In the rows, zero is written as 128.
Each path below is one point turned by a fixed rotation once a step. After each direction that follows a path, write how fast that rotation turns it, in degrees a step (0 if it stays still).
Each turn is a multiple of 5 degrees from 10 to 175, or 0.
Each row of a path follows its step; steps can be skipped.

step 0: [128 135 125 134 131 122 123 126 135 140 126 135 135 132 124 140 148 125
 126 126 117 125 139 127 128 134 127 126 136 123 126 120 123 132 129 126]
step 1: [118 124 137 131 129 136 139 123 129 132 117 133 132 130 131 122 113 126
 126 132 133 120 128 133 119 138 122 130 130 122 135 121 121 123 133 133]
step 2: [130 120 127 131 132 136 126 138 124 132 130 115 129 139 136 139 123 129
 125 121 113 126 123 131 129 123 132 128 118 136 126 129 138 131 133 134]
step 3: [129 136 123 137 120 122 132 122 114 125 136 130 128 126 127 127 124 126
 119 130 127 130 134 134 133 135 136 124 142 122 135 135 143 128 125 127]
step 4: [118 132 130 117 125 129 123 133 138 131 119 125 135 123 134 133 124 119
 124 135 124 134 127 119 141 128 124 137 130 132 140 129 123 125 122 118]
step 5: [118 121 137 121 132 129 122 126 122 123 146 123 119 127 126 126 131 130
 129 135 126 122 133 119 112 126 121 134 131 129 130 123 133 131 126 136]
step 6: [123 134 130 128 119 132 113 126 127 121 122 121 124 129 129 129 131 130
 129 128 123 125 126 142 128 128 146 118 125 122 123 123 119 135 123 123]
step 7: [130 122 121 124 132 115 139 132 125 114 123 121 135 133 116 122 122 120
 125 129 128 135 135 134 125 129 127 138 123 125 126 123 127 118 128 120]
step 8: [138 131 130 128 122 138 121 135 127 125 128 120 125 119 132 128 128 142
 133 126 137 131 139 119 132 129 120 125 114 131 136 130 134 124 136 125]
step 9: [132 131 123 136 134 125 129 127 121 123 139 136 123 128 134 125 130 140
 126 133 128 129 118 123 132 125 129 130 138 139 118 119 121 133 121 114]
Speeds:
[129 129 129 128 127 126 127 123 128 129 124 129 130 131 127 125 130 126
 129 126 128 127 130 132 130 128 128 126 132 129 128 127 130 127 123 122]
115
[129 128 129 126 132 127 126 128 126 129 129 126 128 129 124 129 129 131
 132 124 127 126 127 128 126 129 126 129 125 129 133 131 132 131 127 129]
125

step 0: [128 119 132 130 133 121 125 121 131 121 147 133 130 127 136 137 139 133
 124 127 131 129 130 128 123 138 129 126 120 126 123 125 121 130 125 139]
step 1: [121 128 125 145 137 127 127 121 119 130 114 120 123 125 126 131 136 125
 125 126 124 132 132 123 130 129 128 137 133 132 124 139 138 133 122 132]
step 2: [119 115 125 131 132 130 129 136 125 124 124 140 123 137 124 122 128 137
 121 123 118 132 127 131 116 132 124 121 121 125 125 123 117 126 134 130]
step 3: [120 133 118 130 134 125 135 127 118 117 127 130 136 130 122 124 131 122
 137 133 135 139 135 129 143 131 126 126 126 120 121 135 128 129 122 123]
step 4: [130 127 133 131 129 123 120 125 118 128 125 127 130 129 141 127 128 132
 128 126 121 124 129 128 119 135 122 139 122 118 130 121 118 114 123 114]
step 5: [128 127 131 128 146 122 116 128 125 126 133 123 126 135 123 131 123 131
 134 131 137 127 134 143 128 123 131 124 122 133 125 143 132 128 124 130]
step 6: [122 131 126 137 135 114 134 126 129 130 123 140 133 118 139 133 127 122
 126 130 121 122 123 124 115 122 126 120 130 122 130 130 127 121 123 133]
step 7: [115 137 117 129 132 132 118 131 128 137 134 125 125 138 139 125 128 136
 127 122 127 141 133 135 132 126 131 127 130 125 135 131 125 136 122 133]
step 8: [122 121 123 136 131 117 130 124 128 133 132 133 117 128 128 129 125 111
 140 130 124 129 131 115 127 133 124 129 118 132 131 125 121 129 134 122]
step 9: [130 131 121 125 135 125 126 133 126 122 133 127 130 127 121 128 126 128
 127 109 121 135 124 133 132 125 133 141 117 123 129 126 134 124 114 132]
Speeds:
[124 127 130 129 128 127 129 124 127 126 128 130 129 133 128 125 128 128
 129 131 132 126 126 129 132 125 128 132 128 129 131 131 131 133 128 128]
160

step 0: [124 122 136 137 127 136 135 134 114 121 119 126 135 128 129 132 138 125
 123 123 126 124 123 129 138 123 114 137 128 118 131 140 146 127 129 123]
step 1: [132 137 114 126 129 127 126 133 122 134 145 132 129 119 121 124 113 126
 134 126 126 138 134 136 126 122 125 135 122 140 123 128 119 122 125 141]
step 2: [138 137 137 121 116 131 131 128 133 125 127 126 132 126 144 127 140 141
 132 132 136 129 122 114 125 136 132 115 140 129 133 133 131 128 129 124]
step 3: [123 109 126 123 126 130 122 129 130 124 126 134 127 130 111 141 136 128
 125 129 128 130 141 139 122 109 122 125 124 120 125 127 134 129 129 131]
step 4: [121 134 127 129 133 126 131 122 124 136 132 130 143 119 128 109 128 129
 128 121 123 127 124 123 144 131 136 137 122 126 134 139 129 114 120 129]
step 5: [140 129 126 123 116 129 122 129 129 121 139 132 122 128 132 138 128 137
 131 135 127 129 124 131 129 145 114 125 128 131 117 120 125 128 147 137]
step 6: [126 123 142 130 124 124 137 128 129 125 122 123 128 123 122 123 134 127
 145 122 136 131 136 130 129 109 128 123 133 129 146 132 124 134 130 117]
step 7: [126 126 120 128 130 130 122 133 140 135 130 139 135 128 126 126 125 119
 124 134 118 126 122 125 124 124 120 135 131 121 109 147 133 116 124 130]
step 8: [137 131 122 124 125 127 125 119 120 122 128 127 141 125 129 133 126 134
 131 114 132 126 127 114 134 134 125 125 113 137 138 123 125 139 130 141]
step 9: [135 131 132 126 129 123 142 137 120 125 132 129 127 137 130 130 133 130
 132 135 134 131 135 142 128 122 122 128 148 120 131 127 139 114 137 129]
Speeds:
[124 125 131 128 127 128 124 131 129 131 125 129 132 125 126 128 131 124
 127 130 128 127 130 125 128 126 127 127 131 127 126 126 128 131 127 126]
100
[125 128 129 127 129 124 129 128 122 125 125 129 127 130 124 131 130 129
 127 129 131 133 128 130 129 129 127 127 128 126 129 132 127 132 129 128]
125
[126 131 130 127 128 126 127 131 126 132 132 133 127 129 128 128 129 127
 128 127 126 127 128 127 127 130 128 131 123 127 128 131 124 128 123 128]
115
[130 129 129 128 132 130 128 131 130 126 129 134 127 125 126 130 128 131
 125 127 129 126 126 130 127 130 127 130 131 128 125 128 131 129 129 126]
160
[126 130 128 129 129 127 131 128 129 129 127 128 124 127 128 124 132 129
 129 122 129 127 127 125 130 127 131 129 132 128 130 129 128 130 128 133]
160

step 0: [132 136 129 131 131 133 119 119 126 127 111 122 126 124 126 135 134 130
 131 126 111 120 127 128 119 123 131 129 116 126 137 121 124 124 131 139]
step 1: [125 133 113 125 134 114 126 130 125 142 132 126 128 134 135 128 128 125
 137 132 128 131 124 128 123 114 131 128 133 126 115 125 116 123 130 119]
step 2: [129 132 125 132 130 128 131 125 126 116 128 128 125 150 129 122 114 135
 122 122 133 117 127 132 139 128 137 123 116 129 127 124 130 126 126 130]
step 3: [120 135 135 124 126 136 139 120 121 139 126 129 131 125 135 125 135 125
 126 118 118 130 127 140 120 128 125 116 123 114 131 126 128 131 134 123]
step 4: [138 128 122 117 130 116 133 134 138 125 130 123 125 131 127 137 132 130
 130 124 136 137 128 129 126 129 119 117 127 123 113 122 134 118 120 132]
step 5: [120 129 126 129 111 131 134 134 130 132 128 134 122 127 127 128 112 150
 133 123 123 125 127 122 134 135 127 126 128 131 128 121 131 135 132 128]
step 6: [132 131 137 128 127 133 131 138 109 131 119 127 128 115 123 134 137 128
 130 127 126 126 122 127 127 114 131 129 119 121 124 132 136 125 125 139]
step 7: [127 139 128 120 135 113 127 132 139 130 124 134 117 131 137 130 133 130
 134 127 125 127 129 120 127 126 119 139 124 136 119 132 118 125 139 131]
step 8: [130 126 112 128 134 138 133 134 116 125 136 143 125 136 125 112 126 131
 131 126 127 120 128 123 130 125 133 130 127 132 130 116 125 132 123 133]
step 9: [132 132 139 120 134 127 145 118 124 129 114 128 137 124 136 121 122 123
 123 134 122 120 136 129 129 126 130 124 125 119 124 137 124 129 127 133]
Speeds:
[126 130 130 125 130 130 126 131 126 128 130 129 128 134 128 125 131 127
 127 128 130 125 124 128 129 129 128 128 128 127 128 131 125 126 131 128]
65

step 0: [141 130 132 136 119 128 128 122 134 138 123 127 120 117 122 127 139 134
 128 136 126 120 126 130 123 135 129 121 132 122 123 127 124 130 119 134]
step 1: [121 120 121 127 126 139 127 122 138 129 128 126 123 116 127 143 139 138
 131 121 122 130 128 126 125 124 130 128 128 131 125 133 131 133 136 124]
step 2: [134 136 140 135 133 125 135 123 131 134 139 121 119 124 123 133 135 125
 128 121 119 128 135 123 122 122 127 140 133 134 128 126 125 126 124 134]
step 3: [130 135 119 128 121 125 125 122 133 137 123 131 123 128 123 130 142 126
 135 131 120 126 139 127 124 134 132 133 121 127 136 136 133 135 123 117]
step 4: [125 128 123 127 126 124 126 123 129 129 121 124 127 112 130 140 129 123
 128 137 126 130 133 130 117 120 128 136 144 134 132 122 124 133 133 131]
step 5: [134 129 133 128 128 123 138 121 130 129 122 132 127 129 116 135 130 137
 127 131 129 128 123 117 120 134 124 139 129 132 130 140 130 139 122 133]
step 6: [131 126 117 132 133 134 126 124 129 131 128 134 124 125 122 122 133 130
 118 128 108 125 130 134 123 129 127 132 140 128 124 129 129 139 131 123]
step 7: [126 135 125 128 132 134 129 122 133 124 132 128 119 137 122 133 132 121
 128 131 133 137 132 124 113 124 126 138 125 138 127 129 120 135 143 131]
step 8: [131 136 118 132 124 123 135 128 117 136 126 132 130 130 114 125 129 121
 129 132 123 128 135 125 132 117 130 130 130 133 128 133 129 142 121 137]
step 9: [126 135 120 131 128 125 122 133 133 130 113 138 126 126 128 133 128 117
 121 129 129 124 119 127 119 127 123 126 131 133 125 136 118 136 132 118]
Speeds:
[125 125 130 128 132 132 128 130 129 128 125 127 128 126 133 130 126 127
 128 127 126 129 128 128 125 127 129 126 128 132 131 125 125 130 130 125]
135

step 0: [131 130 126 124 126 116 133 119 127 122 118 118 133 114 117 126 130 128
 132 128 128 139 122 127 128 130 130 133 126 133 116 123 131 130 135 127]
step 1: [123 124 125 129 118 120 121 126 130 124 132 128 119 126 136 118 126 132
 128 126 127 137 119 124 134 125 139 132 125 144 127 130 139 133 123 125]
step 2: [134 129 123 137 120 129 125 123 125 130 132 118 134 131 127 123 128 135
 117 128 121 134 122 127 129 117 138 122 134 127 124 124 123 135 140 121]
step 3: [136 136 121 134 128 116 132 119 127 124 133 135 126 127 134 131 127 128
 125 129 130 137 128 127 114 129 141 133 127 133 134 118 123 136 123 129]
step 4: [130 125 122 135 124 126 132 125 125 124 130 121 134 119 126 121 131 123
 134 128 127 119 125 127 119 121 142 118 123 130 125 119 143 130 130 137]
step 5: [135 128 118 126 117 130 131 125 127 137 125 130 125 126 137 127 109 132
 127 124 118 124 126 133 131 134 137 126 132 133 133 118 134 128 126 127]
step 6: [137 122 136 126 126 120 128 118 123 132 120 121 124 129 131 119 132 126
 125 127 133 125 128 122 125 135 142 119 138 123 130 119 123 124 134 124]
step 7: [123 132 127 121 128 135 137 128 126 126 125 131 126 136 137 125 124 130
 132 135 131 125 118 115 122 125 146 132 127 134 133 125 124 125 124 133]
step 8: [130 125 127 137 128 139 130 132 130 128 130 123 135 113 125 126 118 134
 131 130 136 124 127 127 127 137 142 123 132 130 123 126 118 124 136 131]
step 9: [129 134 122 125 130 123 128 122 136 123 112 128 122 125 131 133 126 132
 126 130 127 127 120 130 128 144 137 137 128 133 116 122 128 121 128 131]
Speeds:
[125 130 131 126 129 124 128 129 128 125 125 130 128 129 129 126 130 128
 129 130 131 130 125 128 124 130 129 124 124 125 128 129 132 130 125 126]
120
